A state moves one step at a time under one of 6 hidden systems, and each row is a state written as 18 numbers. Each run below is a few steps of one system.
path 1, q_986, 10 rows:
[[ 12  -8   9 -24   3  -5  18   6  -3 -17  -2   8 -14 -13  15  18  -7   1]
 [  3  -2   8  14  -4  31  -2 -18  -3   0   7  -1 -25  14   5  -5  -4   9]
 [ 22   6  -8  -3  -7   3 -22  -2  16 -12  -8 -19  13  -8  -6  -7  -6  11]
 [  8 -14 -14 -13  14  -9  19 -20   4 -12   9  26  10   0  -2   9  -5   8]
 [-14  -4   0  16  10   2  -4  -7  16  10  13 -12  -4  23  16  -5  24   3]
 [  0   5   6 -12 -12 -15  -2   6  -2  -3   0 -15  21  -1 -22 -28   6   2]
 [-11 -11  -5  12  14  -8   9   9 -14   2   2  20   9  -5 -21  23   4  -5]
 [-15  17   4   3 -12 -12  -4  16   0  16  -1  -3 -11  18  24  11   4  -9]
 [  3 -14  21  -4 -10 -10   1   2 -15   1 -13 -11 -10 -13  -8 -23 -19 -12]
 [ 11  13   6  17   7  21   7  -2  -7  -3   6   5   2 -18  -6  30 -10 -10]]
path 2, q_909 (10 x 18):
[[  3  -3 -23   1  -6 -20 -18   6  -3  16 -29  11   2  -5   3   2   5  -3]
 [ -9  17   4 -11 -18  -7 -18  30  -1   4 -11 -11  -7  -7  10   0  -6  -7]
 [-27  -9   0   4  -1   8 -22  20  -8   3  17   5  -8 -11   0  14  -4 -16]
 [  1  -1   6  12 -14  17 -13   8 -15   4   2  -4  -4   7 -28  16   8  10]
 [ 12   1   4  -1  -8  30 -17  -8  11 -15  13 -13 -10   5  -1   1  -4  19]
 [  1   1   6   6  12   7   9 -12  12 -18  27   5  16   7 -14   4 -22   8]
 [  4   3  13  19  15  10  28 -19  -1   2   2  -4  -2  15  -2 -16   4   5]
 [ 17  -8  -8  -8  11  -7  14 -24  11  -2  -1  -6  14  -2  11 -13  23   4]
 [  4  12 -16 -17  10 -17  23   1   5  -3 -16  21   5   0  12  -7  -6   4]
 [-12  -9   3   3  10 -31   5  10   5  11 -18  -4  -9   4  22  -1   1 -13]]
path 3, q_897 (10 x 18):
[[  1 -18   2   2  -7   1   1  -8 -18   0  -3  23 -17  10 -14   9 -23   7]
 [  2  21   4  13 -11   5 -23   9  15   2   2 -16  -2   8  10  15 -20  -1]
 [ -5 -14  11 -14 -20   6 -13   7 -20   2   8  -8  -8 -18 -10 -11   1 -13]
 [  2   8  -9  15  -1   7  -8   7 -11  10  -6  11   9  -1 -19  31  14   1]
 [ -3  16 -14  -4 -10   1  -9  -2   7  16  -1  -7   3  -5  29 -13  17 -15]
 [-13 -14 -14 -13  10  -6   1   8  -3  -7   8  10  17 -11 -20 -14  16   5]
 [  6  30  -2   9  18   8  29  -1   2   1  -8   6   4   2   9   4   7   3]
 [  4 -27  -3  -4  18 -10   1 -10  16  -4  -7  -9 -12  -2  19 -18   9   4]
 [  0  -3  11  -9  -1 -24  23   3  -2 -11   3  11   8  20 -14   3 -15  10]
 [  5   6   6  18   7  16   2 -14   6  -4   0   0 -14  -1  17   0 -35  -6]]
path 4, q_683 (10 x 18):
[[-26   5   2  -4 -13  10  -1  13 -18  14  13   9 -13   9   2  -5  19  -6]
 [ -1  -4  -2  18   7   5   2   9 -17  12 -33   5 -16  -1 -14  -4  14   3]
 [ 15  11  -1   8  -4   7 -15  13   6   2 -23 -11 -14  -4  12  26   2   6]
 [  8 -15   9   2 -16   3 -18  -7  -1  -4  11   1 -13  12  -5  25 -22   5]
 [ 12  -4  13  20  -1  -9  -5 -14   6  -4  -1 -16  18   8 -24 -10 -20   2]
 [ 24  10   0 -17  -6  -3   3  -8   9 -13   9 -12  27 -16  -4   1   6   0]
 [ -4 -10 -15 -14   8  13   8 -19   7 -10  28  16   8   1   5  -6   7   7]
 [-19   6  -3  -3   9   2   8   5   7  -1   2  -2  -4  10   5 -40   5   7]
 [-11   3   9 -16   8  -6  15  32 -10  -4  -9  -2  -9 -12   3   0  19  -2]
 [ -2  -5   5  10  14   6  17  -2  -8   4  -8  13 -24  -3  20  20   2  -8]]
path 5, q_864:
[[ -6  13   3  -1 -15 -12 -24  13  15   1   2 -23   7  13   6 -17  -4   3]
 [  6  -6  -2  10   9  14   3 -10 -15  -3  -4   7  11 -25 -24 -11 -12 -10]
 [ 12  13  -4   6   1  12   0  -1  10  -3   5  -5   1  16   4  29  25  18]
 [ -4 -11  -9 -11  -4   8 -19  -2  10  -5  -6  -2 -18  -3  14 -29 -15   6]
 [ -1 -18  -1  13  22 -14  13   4  -7  -5 -13  15   4   1 -24  12  -1   6]
 [  6  18  19   0   3   7  18  -4  12  -7  12 -14 -10  16  24   1  -2   5]
 [ -6 -34   0 -17 -10 -14 -10  -9  -8   1  14   5  -3  -9   2  -8   2 -13]
 [ -4  22 -10   1   0 -13  21   5  -7   6 -12  20  14  16  -9  -1   2   6]
 [  4   8   9   8   3   1  -6   0  12   6  -2 -25  -2 -15  28  -2   6 -21]
 [-17 -10   0 -13  -6   5  -9  13 -12  -7  22   5  11 -10 -26   0   8   0]]
path 6, q_986:
[[  7   4   7  -9 -13 -24   6   8 -11   4  -9   9   4  -9   4  27 -16 -15]
 [ -3  -7   9  11  -2   6   4 -15 -10  15  -2   6 -24  -3  24   1 -10 -19]
 [ 16  17   6   2  -5  20  -8  -4   3  -1  -5 -24  -1 -23  10 -11   0 -10]
 [ 10   1 -18 -17   5  22   6  -6  -6 -12   1  21   2 -25  -4  -2  -1   5]
 [ -1   1 -16   0  19  18   1   2  16  -5  -7   5 -17   8  18   5  19  21]
 [  1   3   5 -13   0   0   2   4  15 -16   2 -10  -2  16  -5 -27  -6  24]
 [  2 -21   8   5  11  -3  -2   1   3 -16  15  -2   9   6 -30  15  -4  14]
 [ -2   4  -3   3 -19 -16  -8  -4   3  11  12   3  10  28   1  24   5   6]
 [ -2 -19   5   9  -9 -32  -6 -12  -1  15 -11  -5   5  10   0 -19  -8 -11]
 [ -2   8  13  17  10 -12  17  -6  -5   7   9  -7  22 -12  -2   5  -4 -25]]
path 7, q_897:
[[  6 -12   2 -18 -17 -11  -2   3 -13  -2  10   6  12   1 -23  20  15   6]
 [ -9  27 -20  12  -6  18  -2  -6  -2  15   1  19  -4   6  16   3  -2  -5]
 [ -8  -8  -5  -7   7   1 -20  16  15  -9   3 -23   5 -11   0 -22  17   4]
 [  5   8   5 -10   1  -2  32   9 -21  -2 -13  17   2  -6 -16   5  11   4]
 [  1  -2 -16  16  21  -2  -3  -7  17   4 -13   5  -8   2  27  10  -2  -3]
 [-11 -10  15 -18  -7 -29   5   5   7  -7  13 -13  11   7   1 -21  -3  -3]
 [  9   0   4  16  10  13  17 -15 -14  -6  -2  17   2  -5 -19   2 -26   0]
 [ 15   1  12   9  -1   5  -9  -9  20  -3   8 -26  -7   9  21  16   6   3]
 [ -4 -20   4 -18 -24  -8  -4  -7 -16   4   7   9  -9  12 -10 -15   0   4]
 [  3  24 -13  14   1  17 -13   7   4  -4  -6  13   5   4 -12  15 -20  11]]
path 8, q_973, 10 rows:
[[ 15  11  -3  14  -3  28  -2 -18 -11   4   0  -3   6 -20  -6  -6  -1  -9]
 [ 15  -6 -14 -22  -7 -13 -11  -6  19  -7   6  -9  15  -1  12   0  14   7]
 [ -5   5  -3  -7   7  13  26 -12  -1  -6   8  14  -5  15   1 -27  -2  15]
 [-12  -9   3   8  16   9 -15  24   7  -8   1 -19  -6  -3 -11  -1  22  10]
 [ 15   2  11   0 -24 -11  -1   2  -9   4 -20  -2 -11  23 -12   6  -9  15]
 [ -3 -13  -5  14  20   7  -6  -1   8  -5  -6  13 -17  -6  13  18 -24  -2]
 [-13  10  16   2  -9 -25   2   8   2   9  11 -14  10   4  13  -1 -12 -22]
 [ 11 -19   5   1   1   1  13 -19 -23   3  -2   9   3 -21 -13  -3   2 -15]
 [  9  21 -23   1   5  -2  -2   1  13   5  -9   0  21  -6  12   8  20   0]
 [  0   1  -7 -22 -17  12  -3  -9  -4  -1   5   5 -13   0  12 -33   0   4]]
path 9, q_864 (10 x 18):
[[  4  14   1  15   6  -5   3  -3   5  16 -10 -17   3  -6  25  -2  17 -18]
 [-14  -1   3 -16  -4   5 -11  18  -2  -9  21 -10  15 -14 -16 -10  13  -2]
 [ 14  13 -10  -1  -8  23  10  -1 -21   7 -19  17 -13  -9  -7   5   9   5]
 [  5   4  -2   1  -3  -6 -25  19  18  -6 -13 -15  -8   3  12  23  -5  10]
 [-15  -6   6  12   7  14  -5   1  -7  -7  10  10 -10  -2 -14 -13 -34  -4]
 [ 19 -10  15  18  -6  -5   8 -20  -6   6  -2  -7  -3  20  -9  22   8   8]
 [  9   5  -5 -17  -9  -7  -4 -16  21 -11  14  -3   9   9  15 -17 -17   6]
 [-13 -19 -18  12  20  -5   5 -15  -4  10   3  20  10  -9  -1  -7   7 -11]
 [ -4  15   5   1   7  -4  15  13   8   2  -3 -17   5  17   5  -9  31  11]
 [  9 -12   5 -22  -2   7   3   3  -6 -10  -2  -5  -8 -32   8 -15   3 -10]]
path 10, q_683 (10 x 18):
[[  3 -11 -10  -4  -8   5 -16 -19   7   2  29   1  12   0   9  18  13  -7]
 [ -7   4 -14   0  -6   2   0 -11  -1   2   3  15   9  19 -16 -29  -9  13]
 [ -3  10  -2  -6  10  11  -3  22   2 -11  -7 -12   6 -20 -12 -16  13   5]
 [  6   6   6  -8   4  20  20   1  -3  -7  10   5 -15   4  12  22  22  11]
 [  0 -24   2   6   7  -4   2 -12   5   1 -15  -1 -28  14  12 -17  -6   8]
 [ -5   5   9   0   7 -30  -1  26  12  -5 -11 -10   5   4   4  10 -16  -3]
 [  7   0  17  -5  -7   3  10  -8 -14  -3  16   8   1 -18   0  19 -20 -22]
 [ -2 -12  -5  21   2  -9  -5 -28   3  18  12  -3  14   9   6  -8  11 -12]
 [  1  15 -22 -18 -18 -13  -8   6  -3   7 -12  11  15   2  -3 -14   3   5]
 [-14   5 -12   0  12  30 -10  15  -5  -9  10  13  -2 -22 -11   5   2   1]]
path 11, q_973, 10 rows:
[[  5  10  -7 -15   2   4  -3  14   2  -2 -13 -10   1 -29  14 -15  17  -9]
 [ -5  -6  -9 -24 -12  -9  12   2 -11   6   1  19  -6  12   8  -1  26   7]
 [-21  10 -17  10   6  27  -9  15  -7   2   5  20  -7   1 -10   0   4   9]
 [  0   8  13 -12 -23   3 -21  22  -1  -9  11 -13  -2   0  -8  19  -9   3]
 [ 12 -10  11   2  -4   5  11 -20  -4  -6  16  13  -8  13  -3  28 -15   4]
 [ -3   6   2  29  14   7  -9 -11  18   1  19 -14  15   4   6   4  -9  -8]
 [ 17 -10  15  -7 -10 -12   2 -16   1  -8   2 -22  14  -7  -8 -21  -8  -5]
 [ 17  -9  -8   1  26  -5  24 -13   8  -7 -16   5   4  -1   3  -3  15  13]
 [-11  11  -6   8   3   3  -6   9   7  11 -18 -13 -11   8  17 -28  18   3]
 [-12 -23  -3 -17  -3 -14  -6  19 -12  -3 -16   8 -14  -5 -11 -13  -2   4]]
path 12, q_909:
[[ -8  26   2   2   1  25  15   7  -4  -7   9  16  -6  13  -2   4 -13  12]
 [ -4 -23   6  21  14  -4  -6 -14  17  -1  12 -17   1  19   2  -5  12   6]
 [ 10   2   5 -23  -5  -1  24  -6 -10 -13   4   2  12  -5 -16 -23   5   9]
 [  9  -5  -8   9  29   4  15  -5  14  -7 -14   8 -11  -7  22  12  -4   4]
 [  3  -2   9 -10 -18 -35  12  -9  -3  11   4   0  12  21   7   3   1  -7]
 [ -1 -10 -10  -2   0   2  -6  -3 -10   5 -23   7 -14 -19   7 -30 -11  -9]
 [  7  13   3   1   1 -13  -5  19   2   2  -7 -11  15 -15   1  30   6 -12]
 [-17  10  -7  -5 -21  11  -8   3 -12  15   8  15 -17  13  15   0   0  -6]
 [ -3 -18  -5  15   2  -3 -33  10   7  -2  -7 -12   5  -2 -23  -3  -4   8]
 [ -1  22  17 -10  -8  23  10  17  -7 -13  14 -10  -5  -6  -6   4   1   3]]

Name the system that made each run.
path 13:
[[-17 -10  -8  23  20  15 -15   3  11   4  11  -8  -4   6   2   5  24   4]
 [  7   7   9  -3 -23 -12 -14   7  -4   1  -8 -12   7  12 -21 -15 -18   8]]
 | q_973
path 14, 2 rows:
[[ 20  -5   0 -16 -15   2 -19  -5   9 -18   7  -3   5  -3  -7   9 -22  13]
 [ -6  14  17  17   8   9  10  -1   0  -6  10   4  -3   2  -2   1 -39  -7]]
 | q_909
path 15:
[[ -9 -21   8  15   7  24 -12  -8  -1  -6  14  -6 -20   4  -7 -10  -7   6]
 [ 13  10  15   6  -1 -19  11   6   7  -1 -15 -21   9  21  -9  -4   9  14]]
 | q_683
path 16 (2 x 18):
[[  5  -5   3  15  -2  21 -17   5  -9  -6   4   0   1  -3 -33  14  -8  10]
 [ 12  15  13   8  -5  30  -2  -7   8 -11  17 -17  -5  10  -2   7  -2  13]]
 | q_909
path 17 (2 x 18):
[[ 10  -4 -19  -2   3  23 -16   2  -3  -5 -18  13 -16 -22   2   6  -4   4]
 [ 17  13  -6 -10  10  11  13  -4  17 -13 -12   3 -14   4  25   3  -8  17]]
 | q_986
path 18:
[[  1  19 -13   5  -9   5  -1  13 -10  16 -15   7  -2   7   0  15  29   5]
 [ -7  -1 -16  -8 -19  17 -28   2  -7   2   1  16 -16  -3   5  -2 -14   3]]
 | q_973
path 19:
[[-10  11  13   7 -21 -19  -4  -1  -1  16   6 -13   4  15   8 -16 -11 -16]
 [ 13 -11  -4   2  -2  11 -12 -10  -8  -9   3   1  13 -23 -26  -4 -14  -4]]
 | q_897
path 20 (2 x 18):
[[ -3  20 -16   1  11   8   7 -10  19   4   7   1  11   8  23 -14  13   4]
 [-21  -3 -15  -5  15 -22  10   9   9   1  -1   9  15  11  -2 -18  13   7]]
 | q_909
path 21:
[[ -6 -11  -5  -8   1  -4   6 -19  -5   7  10  17  -7 -11  24 -10 -13 -21]
 [  9   4  -7  16  -2 -21  -4   3  -9  12 -27   4  16  -2 -16   9   0  -5]]
 | q_909
path 22 (2 x 18):
[[ 11  24   1  13  13  21  20 -13  11  -3   0  -6   2  10  10 -10   5  10]
 [ 14 -26   2 -16   6   1   2  -8  10 -14  -5  -9 -18   4   7 -14   9  18]]
 | q_897
path 23, 2 rows:
[[ -3   6  -6 -23   0   7  22   0  -8  -5  -6  10  -9  -8  11 -31   6   3]
 [ -6  -1   1  14  25  25  -1  17   3 -13  -4  -7 -12  -7 -14   0   7  14]]
 | q_986
path 24, 2 rows:
[[ 10  16  14   8 -11 -10  11  -9   3   1  -1 -11  11  29 -12 -11  -8  12]
 [ 13 -24   2  12  22  15  -6  -8   6 -12 -13  -7 -19 -14   1  -4  -7   6]]
 | q_973
path 25 (2 x 18):
[[  0  -5  -3 -17 -15 -20 -12   5  10   5  -8  -4 -16  12  29   3  -1   1]
 [ 13 -14  23  12   6  -2  19 -21  -7  -5  -5 -11  -4   0 -10 -20 -13  -4]]
 | q_986
path 26 (2 x 18):
[[-11 -18  13  12   4   1   1   7 -12  -7   2  10 -12  11 -26   4 -21   7]
 [ 23   4  18  10 -10  -5  16 -24   3   2  -2  -8  -6  21   7   9 -17   4]]
 | q_864
path 27 (2 x 18):
[[ -5  11 -14  -3  20  15   4  -2  21 -15  18   1  16   0   1 -14   3  14]
 [-13  -2   2   4  22  -9  26   5   7  -6   5   6   3  20  -4  -4  13  13]]
 | q_909
path 28 (2 x 18):
[[ 10  22  -8   6   5   6  -9   6  16   1  -9 -18  14 -18  15  -1   8  -7]
 [  8 -14   1 -28 -18 -10   9 -17  -7   1   2   5  -7   4  10 -21   7   3]]
 | q_973
path 29, 2 rows:
[[  0 -23   9   0   1 -17  -5   1   6   2   3  -5 -15   9  20  29   9  -5]
 [  6 -13   6 -14 -28  -9  -5  -7 -20   2  -3  11  -5  -1 -16  -9 -21  -4]]
 | q_909
path 30 (2 x 18):
[[ 19   4 -10   9  15 -12   3  -3  14   2 -29  -6  -1  -4  20   5   4   4]
 [ -7  -1   0 -17 -15  -6 -16   6   7  -6  17   7  -8   1  19  19 -22  -6]]
 | q_683
path 31 (2 x 18):
[[ -6 -21   1  -4  -4  -2  -7  -4  -3   2 -13   7 -30   5  13 -20 -17   1]
 [ 12 -10  17   1   0 -17  -5   8  -3  -7  -1 -17  15 -22 -15  13 -10 -14]]
 | q_909
path 32 (2 x 18):
[[  6 -16  10  26   4   3 -11 -14   8   2 -10 -15 -16  15  -2 -17 -12   8]
 [ 15 -19   9   0  12  -8  13 -19  11 -19  12  -2  14   7 -16  -3 -11  12]]
 | q_864
path 33, 2 rows:
[[  0 -16  -1   1 -11 -23  -8   8  -8  13 -22  -7  -2  13 -13  -7  21   7]
 [ -6  16  11  20   6 -16  17   6  -5   4  -9   6  12   7 -13   2 -24  -9]]
 | q_986
path 34 (2 x 18):
[[ -3   3  -5  -7 -10 -18   6  -7   5  13   4  -5   7  22  15  -8  32   3]
 [ -8  -6 -20 -18   5  -3   1  13 -10  -5 -18  27  -9 -14  -4 -11 -12   5]]
 | q_683
path 35 (2 x 18):
[[-15  12  -4 -12  -6 -21   5   2   5   5   7  10  10  -2  22 -13 -19 -19]
 [-29  -2  -1  -1  -2  -2   0  10 -19  12  18  11   8 -15  -5  -2   6 -27]]
 | q_683
path 36:
[[ -2 -11   1  20  26  14   5  -7  15  -5   9  -3 -12   9  10  17  10   6]
 [  2  14   2 -18 -26   0  -9  -2   8  -2  14 -15   9  15   2 -20   5   9]]
 | q_986
path 37, 2 rows:
[[  7  11 -24 -13  -5  24  -1  -8  -3  -5  -2  29  -7  -9   7  -4 -14   7]
 [-19   5   3 -18   3   4  -5  18  14 -13  30  -6   2   2  14   6   8   1]]
 | q_973
path 38, 2 rows:
[[-10  20  -6   5 -14   0 -31  22   4   8   2  -7   3  -2   6  15  -5  -9]
 [ -5   4   5  21  -8  21 -18   3 -12   3  -2  -6   0  -6 -26 -11 -15  -3]]
 | q_864
path 39 (2 x 18):
[[-17   5 -24   1   8 -16  -5  15   4   3  -2  17  20   6 -12   6   9   5]
 [ -4  25   0   1  13   7  19   1   3   0  -3  -3   8 -14  17 -24  -1 -13]]
 | q_897
